[[143 128 138  98 128 150]
 [131 141 136 101 128 149]] --> 136

[[124 128 148 156 121]
 [122 129  99 100 131]] --> 99

[[134 124 122 125 126 106]
 [142 134 127 122 143 142]] --> 127

[[125 141 122 111 147 107]
 [143 132 154 131 130 130]] --> 154

[[137 109 142 131  98]
 [142 141 126 146 135]] --> 126

[[119 135 132 120]
 [150 137 122 117]] --> 122
---
array([[112, 133, 130, 130, 112, 131],
       [113, 129, 145, 108, 109, 158]]) Out: 130

array([[123, 119, 138, 125, 120],
       [139, 152, 107, 135, 148],
       [138, 150, 109, 134, 147]]) Out: 125

array([[138, 130, 113, 133, 116, 102],
       [133, 113, 116, 135, 131, 133]]) Out: 133

array([[137, 124, 131, 140, 118, 131, 128],
       [142, 130, 131, 137, 118, 134, 117],
       [147, 116, 126, 104, 113, 134, 126]]) Out: 140

array([[133, 144, 155, 146],
       [126, 124, 122, 121]]) Out: 146

array([[137, 119, 124, 111, 120, 140, 132],
       [106, 130, 149, 122, 140, 125, 111],
       [140, 136, 117, 157, 142, 123, 138]]) Out: 111

array([[107, 153, 130, 109, 142, 110, 117],
       [154, 115, 149, 128, 107, 147, 136]]) Out: 109

array([[117, 103, 153, 132],
       [120, 127, 140, 130],
       [129, 132, 134, 122]]) Out: 132
---
[112 104 128 155 115] result: 112
[137 143 110 119 106] result: 137
[134 110 130 155 118] result: 134
[128 133 154 134 141] result: 128
[106 110 127 155 127] result: 106
[153 122 112 134 117] result: 153
---
[[141 123 108 148]
 [129 117 132 139]
 [111 104 124 125]] 148, 104

[[156 132 132 137 116 141]
 [122 112 120 137 128 129]] 156, 112

[[134 131 140 139 112 121 126]
 [132 132 148 137 109 123 108]
 [137 130 125 121 135 125 104]] 148, 104

[[131 113 130 121 119 156 119]
 [132 128 126 127 128 118 133]
 [110 140 130 132 134 122 128]] 156, 110

[ 98 122 150 133] 150, 98

[[134 133 127 121 136 127 139]
 [120 115 129 142 123 130 143]
 [148 154 108 104 120 114 145]] 154, 104

[[125 121 126 133 139 116]
 [135 133 132 144 132 116]
 [132 134 129 116 110 149]] 149, 110

[117 106 134 112 147] 147, 106

[124 127 157 152 125 116] 157, 116
---
Input:
[[126 131 126 131 129 127 126]
 [135 103 115 130 107 136 150]]
Output: 115

Input:
[[119 131 118 103 127]
 [151 106 137 105 149]]
Output: 137

Input:
[[116 144 127 125 149 142]
 [117 128 119 116 144 121]]
Output: 119

Input:
[[105 126 128 104 136 136]
 [124 130 123 113 116 111]]
Output: 123

Input:
[[118 119 124 128 152]
 [119 127 124 128 131]]
Output: 124

Input:
[[131 147 130 127 112 129]
 [129 130 103 128 129 130]]
Output: 103

Input:
[[118 111 125 149]
 [132 143 114 104]]
Output: 114

Input:
[[129 132 139 138]
 [129 150 139 121]]
Output: 139

Input:
[[114 141 111 127 120]
 [153 137 122 115 114]]
Output: 122

Input:
[[119 149 137 121 121 130]
 [138 107 112 130 157 118]]
Output: 112
---
Input:
[[118 135 131 120 134 136 115]
 [125 131 128 121 128 132 118]
 [106 127 134 127 137 127 125]]
Output: 131

Input:
[[145 115 119 134 146 130 139]
 [132 126 133 109 145 136 128]
 [131 140 107 147 133 141 114]]
Output: 119

Input:
[[101 141 125  98 139]
 [126 132 134 126 133]
 [148 113 115 147 114]]
Output: 125

Input:
[[154 150 114 111]
 [130 134 131 133]
 [126 124 119 124]]
Output: 114

Input:
[[129 107 126 122 145 152]
 [150 143 133 135 134 156]
 [143 141 122 132 129 151]]
Output: 126

Input:
[[125 130 139 134 121 109]
 [133 123 121 127 149 147]
 [132 136 122 134 129 105]]
Output: 139

Input:
[[111 110 131 125 114]
 [122 120 111 141 119]
 [145 137 105 119 145]]
Output: 131

Input:
[[135 151 136 152 145]
 [135 141 138 153 147]
 [135 154 135 147 137]]
Output: 136

Input:
[[102 144 120 110]
 [105 133 150 124]
 [ 99 138 135 110]]
Output: 120
---
Q:
[[119 117 133 132 126 127 132 116 125 120 117 139 134 136 119 125]
 [133 134 125 142 132 123 133 145 141 145 119 122 117 142 135 137]
 [140 128 116 136 138 138 118 129 140 127 137 125 143 135 120 130]
 [131 132 125 127 114 132 125 129 134 135 131 124 123 136 131 123]
 [130 139 129 126 134 135 143 132 135 128 139 140 133 130 134 131]
 [138 129 142 149 128 139 124 131 123 139 141 135 136 130 133 132]]
A: 125

Q:
[[134 121 143 110 138 125]
 [126 125 132 114 127 135]
 [148 105 146 108 151 109]
 [106 149 120 132 129 122]
 [132 118 132 123 130 126]
 [121 137 126 120 141 114]]
A: 125

Q:
[[116 121 121 109 118 130 118]
 [125 135 111 126 122 117 124]
 [119 132 136 119 110 121 150]
 [148 129 124 136 131 133 127]
 [126 131 136 132 129 133 142]
 [136 125 119 144 131 134 117]]
A: 118

Q:
[[128 125 108 133 128 127 129 136 114 126 125 123]
 [145 127 132 132 135 147 132 126 128 129 136 138]
 [127 137 128 135 129 119 130 128 137 129 131 127]
 [125 105 137 123 132 133 124 130 107 126 127 123]
 [125 133 112 132 122 142 134 123 124 129 130 145]]
A: 123

Q:
[[128 130 126 120 127 123 136 116]
 [133 126 132 119 146 126 112 122]
 [127 135 126 126 118 134 128 129]
 [127 135 131 120 141 126 118 127]
 [128 127 130 131 117 128 121 133]
 [124 125 136 127 153 129 131 114]
 [132 124 123 118 138 126 124 127]
 [127 115 125 115 155 136 148 131]
 [123 131 129 128 141 122 128 114]
 [128 127 128 127 140 130 127 123]]
A: 116
